In the rows, 100 means zero.
Rows swapped in pairs by one turn or mirror: which row each one swaps with:
The rows were stretched afterwards, more along some directions than others.
zapiz: | 108 | 104 |  94 |  99 | 112 |  92 |  81 | 115 | 110 |  87 | 118 | 125 |  92 | 119 | 110 |  93 | 109 | 122 |
Sedel: | 101 | 111 | 115 |  82 | 116 |  84 |  84 | 110 | 106 |  92 | 114 |  98 |  96 | 116 | 108 |  96 | 125 | 105 |
Gumin: | 103 |  90 | 105 |  86 | 103 | 101 |  99 | 109 | 125 |  85 | 140 | 104 |  86 |  87 |  93 |  85 | 119 | 105 |
San: |  99 | 114 | 115 |  72 | 108 |  95 | 105 |  97 |  93 |  89 | 119 | 103 |  73 | 103 | 104 |  93 | 102 | 110 |
Buted: | 110 | 102 |  95 |  91 |  85 | 104 |  91 |  99 |  95 |  96 | 101 | 106 |  86 | 108 | 116 |  95 | 101 | 102 |
bib: | 125 |  96 | 104 | 111 | 101 | 104 |  93 |  94 | 121 | 105 | 122 | 112 | 103 | 114 | 118 |  93 | 101 | 115 |
zepo: | 103 |  73 |  94 | 107 |  97 |  96 |  84 |  91 | 110 |  97 | 110 | 103 | 105 | 106 | 112 |  90 | 105 | 103 |
Tero: | 101 | 107 | 117 | 105 | 107 |  89 |  83 |  98 | 116 |  97 | 126 | 100 |  90 |  87 | 126 |  94 | 115 | 101 |
kige: | 114 |  90 | 103 | 106 | 107 |  99 |  81 |  94 |  91 | 109 |  86 |  97 |  89 | 107 | 102 |  94 | 107 |  84 |
mefa: | 101 |  85 | 103 | 104 | 121 |  96 |  85 | 110 | 107 |  92 | 117 |  95 | 112 | 109 | 104 |  89 | 102 | 101 |
bemo: | 104 | 112 | 113 |  88 | 122 |  91 |  87 | 105 |  98 |  90 | 116 |  95 | 107 | 102 | 111 |  92 | 110 | 115 |
vipek: |  91 |  81 |  88 |  94 |  92 | 108 |  95 |  82 | 113 |  95 | 111 |  97 |  87 |  91 |  97 |  93 | 101 | 103 |
fizi: | 108 |  93 |  91 |  97 |  81 | 107 |  78 |  97 | 121 |  90 | 113 | 119 | 109 | 107 | 107 | 101 | 101 | 104 |
Zetuz: |  97 | 121 | 118 | 102 | 110 |  93 |  79 | 108 | 105 | 103 | 128 | 114 |  74 |  92 | 106 |  91 | 113 |  93 |
kizoz: | 107 |  96 | 103 |  97 | 100 | 104 |  94 | 103 | 109 |  80 | 126 | 122 | 100 | 117 |  88 |  99 | 114 | 124 |
vobed: | 103 |  96 |  93 |  88 |  94 | 106 |  91 |  96 | 121 |  85 | 115 | 114 | 108 | 112 | 100 | 107 |  99 | 116 |
kag: | 113 |  74 |  83 | 100 | 112 | 110 |  80 |  94 |  94 |  83 |  99 |  87 | 108 | 116 |  96 |  92 | 110 |  98 |
nezok: | 109 |  97 | 100 | 111 |  91 | 104 |  80 |  95 | 101 | 108 | 118 | 104 |  91 |  93 | 111 |  95 | 112 | 103 |
fud: | 107 | 107 | 109 |  92 | 126 |  93 |  99 | 100 | 108 |  95 | 131 | 112 |  83 | 100 | 100 |  80 | 112 | 111 |
Gelok: |  95 | 102 | 118 |  73 | 115 |  92 |  84 | 101 |  99 |  75 | 116 | 100 | 106 | 100 | 107 |  84 | 119 |  91 |
mebus: | 105 | 106 | 105 | 107 | 106 | 100 |  91 |  93 |  92 | 108 |  99 |  87 | 107 | 112 | 112 | 101 |  92 |  97 |
mol: |  98 | 118 | 115 | 101 | 109 |  92 |  77 | 107 | 105 |  99 | 128 | 112 |  79 |  88 | 104 |  90 | 117 |  91 |
Nimun: | 102 |  96 |  94 |  86 | 117 | 103 | 109 |  92 | 100 |  81 | 104 |  92 | 107 | 113 |  93 | 100 | 103 | 119 |
suto: | 105 | 112 | 103 | 102 | 115 |  95 |  90 |  96 |  83 | 105 | 108 | 107 |  96 | 110 | 100 | 107 | 100 |  93 |
fivot: | 102 |  90 |  98 |  94 | 113 | 109 |  96 | 103 | 101 |  90 | 122 | 118 |  92 | 124 |  93 |  92 | 105 | 103 |
Nad: | 117 |  86 |  93 |  73 |  88 |  91 |  97 | 103 | 113 |  78 | 115 | 105 |  96 |  98 | 101 | 101 | 101 | 111 |
kaz: | 102 | 105 | 110 | 110 | 109 | 102 |  86 |  94 |  95 | 110 | 103 |  89 | 104 | 113 | 114 |  99 |  95 |  94 |
pon: | 105 | 102 | 114 |  79 |  83 |  96 |  84 |  95 | 116 |  78 | 124 | 107 |  79 |  97 | 107 |  94 | 121 | 122 |
dodad: | 102 | 115 | 121 | 103 | 108 |  99 |  73 | 107 | 120 |  95 | 119 | 119 |  75 | 112 | 109 |  87 | 123 | 117 |
deze: | 108 |  83 | 109 |  94 |  92 | 101 |  97 | 100 | 132 |  89 | 126 | 114 |  85 |  98 | 121 |  86 |  99 | 111 |
kove: | 112 |  89 |  89 | 116 |  90 | 104 |  85 | 113 | 111 | 106 | 121 | 116 |  83 | 102 | 106 |  95 |  97 | 103 |
diguk: | 103 |  84 | 102 | 100 |  96 | 103 | 103 |  93 | 115 |  84 | 116 |  97 |  89 | 100 | 105 |  85 | 107 | 127 |
Vobe: | 119 | 105 |  99 | 100 | 120 | 102 |  90 | 100 | 103 |  91 | 117 |  92 | 104 | 110 | 118 |  96 | 111 |  99 |
tusu: | 110 |  95 |  98 |  83 | 120 |  94 | 107 |  96 |  83 |  79 |  97 |  88 | 116 | 118 |  97 |  95 | 110 | 110 |
fad: | 118 |  96 | 104 |  92 |  90 |  91 |  93 | 103 | 116 |  80 | 122 | 117 |  87 |  88 | 110 |  92 | 124 | 108 |
vuv: | 107 |  99 |  93 |  67 | 112 |  92 |  89 | 104 |  88 |  82 | 109 |  96 |  94 | 102 |  93 |  85 | 110 | 100 |
Vitav: | 109 |  85 |  98 |  96 |  78 | 103 |  99 |  89 | 125 |  88 | 127 | 116 |  89 |  86 |  98 | 102 | 112 | 109 |
bif: |  88 |  93 |  88 |  82 | 103 | 101 |  96 |  91 | 100 |  90 | 103 |  89 |  94 |  98 |  98 |  85 |  98 | 105 |
terat: | 105 |  93 | 103 |  91 | 112 | 110 |  83 |  84 |  82 |  82 |  92 |  87 | 105 | 125 |  91 |  96 | 110 | 111 |
rel: |  96 |  96 | 112 |  98 | 104 | 102 |  91 |  86 |  95 | 108 |  98 |  94 |  96 | 122 |  94 |  96 | 105 | 104 |
Pez: | 102 |  98 | 108 |  97 | 119 |  99 | 100 |  96 | 100 |  98 |  93 |  93 |  94 |  99 | 109 |  87 | 113 |  87 |
nobe: | 110 |  92 |  91 |  97 |  78 | 105 |  78 |  99 | 115 |  90 | 111 | 117 | 107 | 104 | 108 |  96 | 103 | 100 |
fasu: | 116 |  98 | 107 |  77 | 104 |  88 | 108 |  92 |  98 |  95 | 120 | 103 |  89 |  80 |  99 |  99 | 100 |  84 |
Zud: | 122 |  79 |  89 | 100 |  99 | 116 | 109 |  97 | 103 | 100 |  98 |  93 | 108 | 113 |  93 | 100 |  84 | 103 |
muved: | 102 | 112 | 111 |  77 |  95 |  88 | 108 | 106 | 111 |  97 | 118 | 117 |  93 | 102 | 104 | 105 | 117 |  97 |
rut: |  91 |  99 |  91 |  79 | 108 |  98 |  93 |  99 |  96 |  84 | 102 |  89 | 100 | 104 | 102 |  81 | 102 | 108 |
debeb: | 118 |  93 | 114 |  83 | 116 |  92 |  86 | 113 | 103 |  89 | 117 | 110 | 112 | 116 | 105 |  89 | 106 |  91 |
ginug: | 110 |  94 | 118 | 105 | 104 | 111 |  74 |  89 | 111 |  91 | 122 | 106 |  97 | 107 | 116 |  92 | 116 |  95 |
zube: | 115 |  92 |  98 | 101 | 108 | 103 |  87 | 110 | 102 | 101 | 112 |  98 |  76 | 108 | 118 |  75 | 109 | 100 |
deret: | 126 |  83 |  91 |  97 |  91 | 105 |  75 |  97 | 108 |  89 |  99 |  94 | 115 | 111 | 119 |  91 | 105 | 100 |

debeb swaps with zube
fizi swaps with bif
Nad swaps with kag
vobed swaps with vipek
Nimun swaps with Vitav
dodad swaps with rel
pon swaps with terat

